First come named moves, each a turn or a mirror, each shown by rows before and after it. For each pair of rows after them, which moves, in which order, take the first row to the second? The first pair is done for you.
k510:
[19  6  2  9  4  6  2 -4 -1  3  1  4] -> [19  6  1  9  4  3  1 -4 -2  3  1  3]
[ 24   1  -7   9  10  -1   1 -13 -22   3 -12  -2] -> [ 24   8   7  10  -5  13 -11 -10  -4 -16 -11   0]
[-26 -15  -1 -18  -4   0  -2  17  -1 -13   3  -2] -> [-27 -16  -4 -20  -1  -4   1  16  -6  -7   3  -2]
[ -2   0   3   0   9   5   3   6 -12  -8  -3 -12] -> [ -3   1   6   0   5   8   1   6  -9 -12  -4 -11]
k175:
[  7   1  10   9   5  -7   5 -10  -2   4   2   1] -> [ 11   1   6   8   5  -5  -2 -12   0   1   2   3]
[ -3  -7  10  -3  -9   7 -13  10 -12 -23  -9 -17] -> [-12  -7  21  -1  -9   0   9  12 -10 -11  -6 -20]
[ -6  -1 -16  -9  -9  -3  -2   9  12  12  12  12] -> [ -3   0 -19 -11 -10   2 -11   7   9   4   9  10]
k577:
[  9   3 -12   2   8  -3  -7 -10  -9   6  14  19] -> [-14  -2   2  -2   2 -13   6   4   2   5  22  15]
[ 20  -5  25  18 -14  -2  -3 -18 -11  -4 -15 -18] -> [ 13  -5  31  20 -14 -15  -4 -17   0  -6 -10 -15]
[ 17   5   5  11   8 -13 -12  -7 -11  -7  -6  -5] -> [ -4   1  17   7   4 -23  -2   1   1  -8   2  -7]
[  6  10   3  -7   0   9 -11   3   8 -14  -3   3] -> [  0   8   7  -8  -1   4  -9   4  12 -15   0   3]
k537:
[ 14   7   6   6  -8  20 -15  -1  -4 -23 -16  -5] -> [ 21   5 -14   2   1  19 -20  -5 -11 -10 -14   4]
[10  6  2  9  0 -3 18 -6  9 22  8  9] -> [-3 -1 -2  1  2  2 26  3 -3 23  2 -3]
[ -1   5  -7   3   5 -10 -12  -8   1  -5  11  13] -> [-16  -2  -9  -5   6  -5  -1   4 -12  -3   5  -3]
Then:
Each pair is 2 to 4 moves apart.
[ -6  -3   4  -7   6   5 -23   6 -11 -10 -16  -8] -> [ -9  -3  23   4   9 -13  -1   2  -9   1 -11 -12]	k537 then k510 then k537 then k175
[ 20   8   6  14  -4   4  -8 -12   5  -9  -4   5] -> [ -2   1  17  11  -3 -19   2  -6  14  -5   8   6]	k510 then k577 then k510
[-11  -7  -3  -5  11 -10   6   0  -9   3   2  -6] -> [11  8  4  5 -1  6 -2 -9 11 -3  5  8]	k510 then k577 then k175 then k537
[-14  -8   0  -5   6 -10  17   5  -2  10   2  -2] -> [-12  -7  -2  -4   7 -14  16   2   2  13   5   4]	k510 then k175 then k510
[ 7  9 -3  3  2 -2  5 -5 12 20  9 19] -> [-17  -5   0  -8   0  10  12  12 -15   7  -6 -15]	k510 then k175 then k510 then k537
[-29 -18  -4 -13   6  -9   7   9 -15   2  -3 -11] -> [-32 -14   5 -11   0 -13  17  11  -3   6   2  -8]	k510 then k175 then k510
[ -4 -10 -11 -10   5 -12   2   1 -11  13   6  -5] -> [ -9  -7  -9 -17  -9  10  -8   9  -1  -2   2  -7]	k510 then k537 then k537
[ 13  -1   7  -1 -10  16  -4 -12 -12 -15  -8 -15] -> [ 11  -7   3  -2   1  -2 -13 -16 -18 -17  -6 -15]	k577 then k537 then k537 then k577
[-11  -6  12   0  -4  -3  -2   7  -7 -15  -5  -9] -> [ 10  -3  -8   1   4   4 -15  -3 -16  -7  -8  -1]	k577 then k537 then k537
[-13   4   6  -6 -11   4 -13  10  11 -21  -1  -7] -> [ -8   6  17   7  -3 -21   8   1  17   0   8   3]	k175 then k175 then k510 then k537
[ -4  -7 -15   5   6  -7   5  -3 -20   9  -3 -14] -> [-11   1  -2   3 -10  -9 -13  -1  20  -7  14   5]	k510 then k537 then k577
[ -3  -3 -10 -10  11 -19  -4  -9 -14  -5  -1  -7] -> [-16  -4  -1 -14  -1  -5   3   2  -9 -12  -4 -17]	k510 then k537 then k537 then k175
[  5   2   9   2   7  10  -9   7  -9 -18 -12 -10] -> [ -2   1  18   2   6  -8 -13   6  10 -20   1   2]	k537 then k577 then k175
